In the data rows, 128 means zero.
Every row has a hidden score from 0 to 40. What is each row's score? 20 is about the middle. The score is a weighted sum of the row's numbers plus the product of two more (or one squared), each taken from its middle value.
[132 133 124 124 117 137 137 111 110 166 150 142 115  94 146  99] -> 17
[150 143 142 107 128 153 128 121 114 167 167 139 113  90 164 108] -> 12
[125 109 113 134 157  68 173 127 163  87 101  49 155 178  99 144] -> 23
[156 143 161 139  98 162  85 139 116 143  90 132 180 107 144 122] -> 5
[121 118 101 131 126  89 156 124 169  89 102  90 120 189  82 125] -> 19
[105 129  79  93 144 122 132 119 121 164 196 125  94  83 124  83] -> 20
[132 114 124 122 158 111 137 127 134 103  92 124 159 152 108 151] -> 26
[147 154 156 133 128 169  73 154 110 150 118 159  99 121 149 132] -> 26
[ 86 101  98 114 158  73 163 117 169  85 108  89 119 167  66 137] -> 16
[125 148 123 124  95 163 122 111  88 166 146 122 103  96 174 146] -> 14
[125 135 101  96 159 120 125 135 133 162 185 167  85  87 116  84] -> 22
[103 156  90 109 134 111 142 100 110 161 197 103  78  99 118  96] -> 16
[142 132 140 112  86 161 125 125 110 157 148 153 151 115 164 157] -> 17
[106  93  80 171 177  63 168 124 157  61 123  92 124 172  80 177] -> 37
[140 129 172 161 127 144 115 130 134 117 116 150 153 141 152 162] -> 27
[ 99 126 143 129  36 163 115 100 114 171 177 141 100 105 159 157] -> 12
[135 134 168 124 139 170  91 133 112 137 125 143 147 116 165 136] -> 19
[150 142 162 150 129 166 124 148 131 126  86 171 161 110 144 142] -> 28
[114 159  96  87 153 134 121 117 114 173 175 149  80  86 113  99] -> 21
[143 140 169 142 152 151 103 132 111 126  87 194 170 134 126 119] -> 26
[126 128 137  67 138 147 109 136 115 169 176 169 108  72 132 128] -> 18
[138 115 136 183 136 113 124 132 145  93 113 107 168 165 108 129] -> 23
[114  92 115 163 143  92 143 135 130  91  99  99 140 163  92 106] -> 17
[131 107 169 133 146 110  97 147 127  99 121  99 150 151 107 119] -> 8
[127 127 149 106 135 160 124 118 113 163 144 179 118  87 149 103] -> 22
[157 140 177  87 132 157 117 119 134 141 158 180 151 103 183 123] -> 32
[124  99  91 140 145  79 134 125 166  75  83  94 139 164  70 128] -> 23
[144 154 168  91 111 172  92 140 118 149 129 164 140 103 152 150] -> 17
[131 121 136 111 125 115 128 137 159 101 115  71 132 127 124 144] -> 18
[124 118 138 146 126 124 133 130 136 104  98 125 163 147 113 127] -> 18
[113 144 120 126 123 146 123 126 105 163 149 172 109  92 145  95] -> 26
[125 144 142 118 127 163 112 111 111 162 142 134  97  95 145 107] -> 17
[111 111  71 112 150  68 174 105 157  85 107  47  94 175  90 142] -> 26
[134 145 161 106  84 167 118 138 125 147 169 123 107  86 170 182] -> 16
[108 113  89 145  85  72 158 122 146  80  66  43 141 187 111 126] -> 1
[121 151 128 138 115 144 111 128  97 155 145 134 118 102 164 128] -> 19
[171 142 174 145 104 171  98 129 119 138 122 160 159 120 150 153] -> 18
[119 110  88 127 135  85 152 116 155  90  98  79 135 159  78  95] -> 14
[137 133 145  85 117 156 125 112 124 170 150 137 106 105 155 137] -> 14
[101 151 120 118 150 127 140 120 134 168 196 146  82  99 152 102] -> 27
[142 129 142  87 104 163 106 105 111 175 167 182 110  89 164 108] -> 12
[106  97  73 114 162  67 157 124 153  83 119 103 120 180  72 133] -> 30
[127 151 150 139 113 145 104 121 109 155 161 141 125 106 147 129] -> 17
[149 155 141  82 125 156  99 122 118 162 146 192 138 112 169 124] -> 18
[153 127 143 184 114 138 125 137 134 116  75 140 159 131 139 141] -> 24
[159 138 159 133  91 180  95 129 125 146 123 163 146 105 181 160] -> 15
[107  82 124 106 106 104 156 125 166  93 101 104 119 177  89  91] -> 8
[125 102  97  98 185  87 147 125 156  81 107  45 158 175  72 122] -> 18
[143 131 166 147 110 167  86 128 114 154 126 163 120  96 171 149] -> 15
[112 132 109 133 121  80 151 140 143  88 107 103 151 173  82 133] -> 8
[123 137 172 123 197 128 111 134 150 112 100 185 166 134 115 125] -> 37
[106 161 112 120 109 121 123 118 118 174 174 141  96 106 135  95] -> 17
[134 119 184  50 140 139 131 134 157 121 142 152 162 118 126 185] -> 28
[117 127 102 140 159  95 153 126 144  90  93  82 121 179  82  98] -> 19
[117 129 118 109 112 137 120 118 120 154 168 135 105  90 136 102] -> 17
[127 130  70 119 138 111 133 101 112 176 173 110  74 119 123  84] -> 12
[132 111 124 141 126 119 141 132 135  96 106 116 166 163 116 157] -> 25
[122 101 100 134 131  73 131 137 129  91 109  92 139 174  72 111] -> 5
[131 147 123 124 136 131 128 109 121 171 187 124  95  97 131 106] -> 15
[118 104  99 134 137  88 153 125 150  82  98  93 148 184  78 134] -> 19
[113 109 134 102 147 108 131 146 141  97  97  86 186 165 109 161] -> 15
[108 130  85  92 168 115 128  97 112 163 166 118  79 112 118  79] -> 16
[160 154 167 134  91 164 127 135 108 130 132 143 157 119 167 147] -> 21
[131 146 113 126 114 143 118 116 117 160 156 155  85  97 144  99] -> 18
[106 126 131  73 154 140 118 117 124 173 178 163 122  84 137  92] -> 21
[112  95  55 137 135  63 177 108 144  87 111  56  89 179  74 136] -> 20
[146 136 106 125 135 120 109 143 180  98 105 111 192 187 109 143] -> 30
[135 140 143 129 103 173 115 117 106 168 119 158 127  94 178 140] -> 17
[143 123 167 119 115 160 108 123 117 146 151 168 124  94 151 151] -> 18
[163 162 179 164 121 163  92 133 121 148 144 147 178 109 172 109] -> 22
[107 125 139  37 169 147 118 130 147 164 170 219  99  92 119  84] -> 30
[113 123 131 144 139 108 125 130 139 100 108 103 137 161  94 107] -> 11
[118 106 128 148 162 105 126 149 139  93 124 117 131 172 107 153] -> 33
[128  91  79  98 172  83 156 135 153  74 108  72 133 159  97 115] -> 28
[143 122 167 121  73 172 112 126 119 157 122 172  99  98 170 114] -> 16
[158 138 163  78  73 149 129 138 117 121 128 133 147 126 158 159] -> 22
[126 148 146 128 147 147 117 116 126 153 180 141 105  79 148 113] -> 20
[ 87 106  79 167 166  75 149 116 152  82  98  99 139 175  78 118] -> 27
[142 143 163 136 120 151 139 135 137 112  76 177 176 129 130 162] -> 30
[117 110 151 123 125 118 132 152 143 107  82 103 159 152 103 124] -> 1
[155 125 172 120 119 151 113 117 118 129 119 146 142 131 130 134] -> 16
[116 142 119 124 143 125 129 104 112 164 173 134  78 102 135  92] -> 18
[138 125 141 110 124 149 118 145 125 156  99 156  99  99 158 141] -> 21
[148 163 142 107  89 165  99 131 124 150 121 153 141 116 186 182] -> 18
[144 116 135 123 131 107 164 149 147 105  88  93 162 167 102 142] -> 14
[117 109  78 133 170  80 157 101 161  86 128  67 116 186  80 123] -> 28
[102 163 118  77 116 122 134 126 129 158 200 116  98  95 141 108] -> 19
[127 103 109 162 139 104 136 135 136  95 101  97 174 170  80 112] -> 13
[109 142  95 126 144 126 130 113 106 168 173 131  69  99 124  84] -> 24
[132 153 139 100  70 145 130 110 119 160 179 143 101 102 149 130] -> 16
[149 128 182 160 131 163 106 131 133 136 118 150 159 110 168 135] -> 22
[127 105 151 117 133 136 119 137 122 111  97 109 148 141 148 161] -> 20
[108 152  79  97 127 111 151 110 123 168 184 107  67  89 127  96] -> 17
[131  90  89 189 128  72 140 127 157  87 107 105 115 162  99 117] -> 30
[152 128 168 114 152 154 104 147 120 129 120 153 155 104 152 153] -> 20
[115  98  97 153 158  93 134 158 135  90  92 100 175 165  92 124] -> 26
[128 122 117 175 107 104 148 140 133  86 103  62 145 179 120 151] -> 17
[132 139 168 125 104 159 116 125 125 162 149 181 123 103 157 133] -> 22
[133 108  94 163 156  72 138 131 133  74  83  86 105 181  67 147] -> 19
[145 125 142 155 163 102  98 150 125  86  94  96 165 160 100 131] -> 17
[108 120 121 118 191 112 147 125 163  97  64 120 120 148  99 116] -> 31
[142 136 158  77 118 171  93 121 140 157 111 185 120 111 166 134] -> 18
[129 114 117 167 126 100 154 133 148 102  88  79 141 173  99 117] -> 12
[132  98 138 139 151 112 140 138 143  99  99 122 178 157 118 128] -> 27
[132 109 135 120 150 110 120 147 130 109 106 110 164 159 114 152] -> 21
[132 120 120 132 124  97 146 135 164  88  90  94 157 149  83 119] -> 10
[149 131 155 113  94 173 109 118 122 154 151 172 120  82 167 145] -> 16
[120 170  85  90 156 125 147 108 102 173 103 115  67 132 111 106] -> 22
[132 113 162 136  88 175 138 114 171 122  83 161 133 129 160  86] -> 28
[107 141 115  97 124 133 113  99 126 174 154 140  97  76 122  81] -> 10
[144 141 145  76 121 161 114 114 113 167 138 179 121  90 152 141] -> 16
[125 110 123 151 142 109 141 142 146  94  94  94 165 158 119 145] -> 25
[136 157 173 124  91 157  97 141 117 133 104 129 167 115 176 155] -> 17
[114  97  92 155 141  73 154 127 146  76 115  65 137 193  81 134] -> 20
[122 109  92 196 152  79 156 145 154  90  98  88 141 172  66 119] -> 20
[ 90 143  79  54 128 137 124  80 104 173 139 145  78  94 161 105] -> 16
[102 130 125  59 134 128 153 110 101 174 204 146  90  85 158 142] -> 18
[106 108  86 177 167  89 149 123 150  81 101 104 141 170  91 105] -> 32
[129  87 120 140 127  97 134 152 148 101  98  85 154 167  88 130] -> 10
[127 118 152 145 164 141 114 147 121  98 115 111 176 155 123 145] -> 30
[145 140 155 101 146 174 123 116 120 162 100 166 112  87 161 155] -> 16
[ 99  91  83 115 169  76 164 107 165  83 102  71  95 171  83 145] -> 27
[114  97  74 141 200  88 132 109 146  78 115 106 106 179  48 115] -> 28
[127 146 130 115 110 148 124 107 110 170 148 149 111  96 137 123] -> 15
[112 125 108 164 137  93 136 132 136  85 111  81 144 174  93 128] -> 17
[118 102  77 137 150  67 136 133 160  79 128  87 115 149  80 118] -> 29
[129 106 101 172 152 106 151 133 142  81  68  88 152 192  85 120] -> 25
[111  86  87 143 154  84 152 123 155  77 101  59 137 168  83 137] -> 21
[118 114 113 209 178  84 163 123 138  91  87 117 149 179 102 106] -> 34
[129  84  81 142 152  91 134 134 173  84 121 112 156 155  93 111] -> 33
[ 98 151  98 104 137 114 141 127 114 173 155 123  74  99 124  72] -> 23
[109  89  77 123 146  79 169 110 159  80 100  87 114 180  85  92] -> 28
[156 144 158 142 107 169 122 133 102 167 166 143  95 109 154 131] -> 22
[107 119  96 152 172  91 126 137 159  89 105  80 136 162  73  93] -> 19
[132 132 159  82  96 175 131 120 117 166 122 171 137  99 165 128] -> 19
[143 144 165 101  79 166 123 127 117 162 153 183 125  97 160 133] -> 19
[117 139 102 130 132 125 126 108 102 172 159 115  98 109 132  89] -> 16
[120 136 117 134 126 148 132 122 130 178 180 147  90  97 132  96] -> 31
[126 137 153  95 109 148 130 131 124 118 109 165 160 119 150 156] -> 29
[166 154 157 170 123 160 108 142 120 136  88 155 175 122 151 151] -> 22
[115 107  94 125 118  79 153 124 155  86 108  88 125 179  83  95] -> 14
[128 112 118 164 156 103 138 125 149  88  84  80 163 162  84 116] -> 13
[144 127 176  91 126 165 120 127 130 134 122 181 164 121 141 158] -> 25
[140 152 156 144  86 162  98 143 135 146 157 139 114 103 175 172] -> 18
[135 106 115 136 150 123 122 129 126 110 110 116 161 165  84 102] -> 19
[131 134 172 100 118 164 120 129 127 128 128 140 167 122 151 181] -> 22
[119 127 127 162 159 108 129 143 126  96 110 101 146 164 106 129] -> 26
[112 152  72  95 117 120 143  99 118 169 177 114  73  84 115  69] -> 13
[130 130 184 102 149 155 120 120 128 134 123 152 145 109 155 146] -> 24
[141 140 169 131 120 172  93 142  94 145  96 141 144 122 157 162] -> 21
[152 117 159 147 105 149 103 140 130 104  87 147 151 145 146 144] -> 23
[ 94 131  88  59 135 120 140 107 133 160 190 145  95 113 139  55] -> 23
[ 95 140 101  99 135 130 130 109 129 165 188 132  84  73 120  82] -> 20
[132 146 109 104  51 144 124 135 102 170 184  96  68  96 172 115] -> 10
[112 122 102 159 143  82 164 124 129  80  86  87 121 173  79 141] -> 15
[144 139 171 147  94 175 106 132 107 136 126 156 141  89 168 162] -> 19
[121 140  96 109 115 124 120 105 129 169 190 125  80  92 147  97] -> 14
[158 120 170 148 130 179 115 148 109 128  67 170 148 127 144 165] -> 30
[120 104  87 136 139  52 156 122 160  78 131  72 121 168  78 119] -> 30
[110 158  96 112 150 112 137 122 126 166 176 110  83  82 133  87] -> 19
[138 117 143 146 137 129 153 138 144 106 122 105 162 144 131 162] -> 27
[131 139 130 112  70 156 107 126 117 165 150 127  77  91 168 143] -> 12
[ 99 141  72  88 113 105 141  95 120 171 193 112  47  97 143  81] -> 15
[123 124  81 162 154  71 149 113 153  73 100  83  87 173  84 133] -> 33
[151 131 126 148 133 131 133 154 129 105  80 108 136 160 112 132] -> 24
[119 107  93 164 140  71 168 104 124  76 104  73 106 175  78 120] -> 18
[112 142  65 100 168 105 155 119  97 160 140 105  69 122  98  59] -> 27
[114 150  85 139 130 103 158 129 111 160 210 103  73 101 117 117] -> 25
[113 147 150 118 152 155 105 137 126 160 190 167  89  85 160 111] -> 25
[116 102 107 150 174  76 157 125 157  80  77  76 129 188  77 144] -> 22
[129 120  78 129 151  67 167 118 156  79 120  79 105 170  68 124] -> 29
[132 118 120  95  82 167 138 123 105 169 170 164 136  96 148 133] -> 21
[114 111  91 155 147  78 145 129 136  70  89  84 138 182  84 128] -> 22
[119 158 126 100 115 144 137 116 102 169 168 124  80  88 140 109] -> 16
[103 125  75 108 188 105 149 118 121 171 164 140 107  94  86  73] -> 30
[172 115 150 167  94 147 110 154 123 122  91 162 178 112 143 132] -> 21
[130 146 154  89  95 157 118 122 105 159 132 151 107  90 161 139] -> 14
[117 171 125  80 146 140 106 119 105 170 166 147 101 106 148 151] -> 17
[136 144 172  98  96 168  91 119 112 158 120 164 108  93 167 135] -> 14
[131 138 131  67 108 147 112 111 119 155 169 161 116  94 156 105] -> 21
[120 121 121 107 136 101 147 143 138  97 108  94 144 157  84 129] -> 9
[129 145 119  85 121 122 117 119 124 161 160 130  90  86 153 121] -> 18
[136 127 152 166 108 136 111 146 131 112  93 132 179 127 129 120] -> 13
[113 137 135  93 126 167 102 105 101 162 133 175 101  96 181 121] -> 14
[140 137 153 107 130 172 110 124  93 153 125 178 126 100 168 139] -> 16
[123 132 170 110 128 155 121 124 105 122 128 144 129  88 170 149] -> 24
[149 115 156 121 121 168 106 156 128 145 130 160 160  96 145 165] -> 23
